50 stands for zero in the data rows.
Some points, one per row:
(58, 69, 51, 47, 73, 86, 58, 90)
(60, 48, 53, 38, 43, 46, 39, 54)
(56, 41, 46, 57, 59, 44, 59, 39)
(51, 59, 55, 49, 55, 50, 37, 53)
(49, 40, 56, 39, 51, 38, 48, 49)
(5, 51, 70, 58, 6, 73, 18, 25)
(78, 50, 42, 30, 56, 37, 58, 71)
(44, 41, 61, 41, 32, 25, 39, 43)
(58, 47, 54, 46, 48, 24, 46, 45)
(29, 55, 71, 61, 41, 64, 21, 37)
(27, 39, 50, 57, 30, 57, 36, 30)
(66, 48, 43, 46, 72, 36, 64, 54)
(42, 44, 68, 28, 27, 45, 33, 38)
(57, 76, 32, 71, 53, 74, 58, 59)
(51, 42, 58, 41, 55, 20, 59, 50)
(50, 65, 46, 55, 52, 63, 42, 48)
(54, 63, 41, 60, 53, 59, 47, 55)
16 more points follow, each with its number after it:
(48, 31, 59, 44, 41, 37, 50, 37) 0
(43, 47, 45, 61, 34, 51, 42, 37) 1
(44, 69, 37, 77, 65, 84, 64, 56) 2
(52, 49, 54, 49, 58, 37, 54, 48) 3
(41, 49, 39, 73, 33, 77, 41, 44) 4
(37, 61, 47, 75, 35, 56, 49, 52) 5
(62, 31, 55, 31, 61, 29, 58, 48) 6
(51, 22, 54, 21, 44, 18, 52, 33) 7
(45, 64, 54, 50, 69, 62, 58, 65) 8
(71, 66, 22, 71, 57, 25, 70, 45) 9
(52, 72, 24, 74, 48, 79, 54, 49) 10
(53, 58, 58, 32, 56, 67, 44, 75) 11
(50, 46, 50, 52, 51, 37, 54, 41) 12
(53, 61, 29, 74, 53, 40, 61, 33) 13
(40, 43, 62, 48, 28, 48, 39, 43) 14
(57, 61, 27, 70, 67, 45, 76, 48) 15
Which two of these numbered points are nearest to each point below, ignoring the 3 directions in which the first points spread most? Their numbers follow each, nearest first.
(43, 49, 36, 64, 49, 47, 40, 43) > 1 11
(70, 41, 28, 27, 69, 48, 62, 59) > 7 6
(54, 49, 49, 56, 43, 46, 56, 41) > 14 12
(47, 57, 61, 50, 67, 47, 50, 61) > 8 3
(54, 43, 70, 9, 72, 62, 48, 81) > 6 8
(44, 75, 26, 84, 35, 45, 59, 31) > 9 13
(70, 56, 41, 50, 80, 53, 66, 71) > 11 3
(51, 36, 70, 25, 35, 47, 40, 51) > 0 6
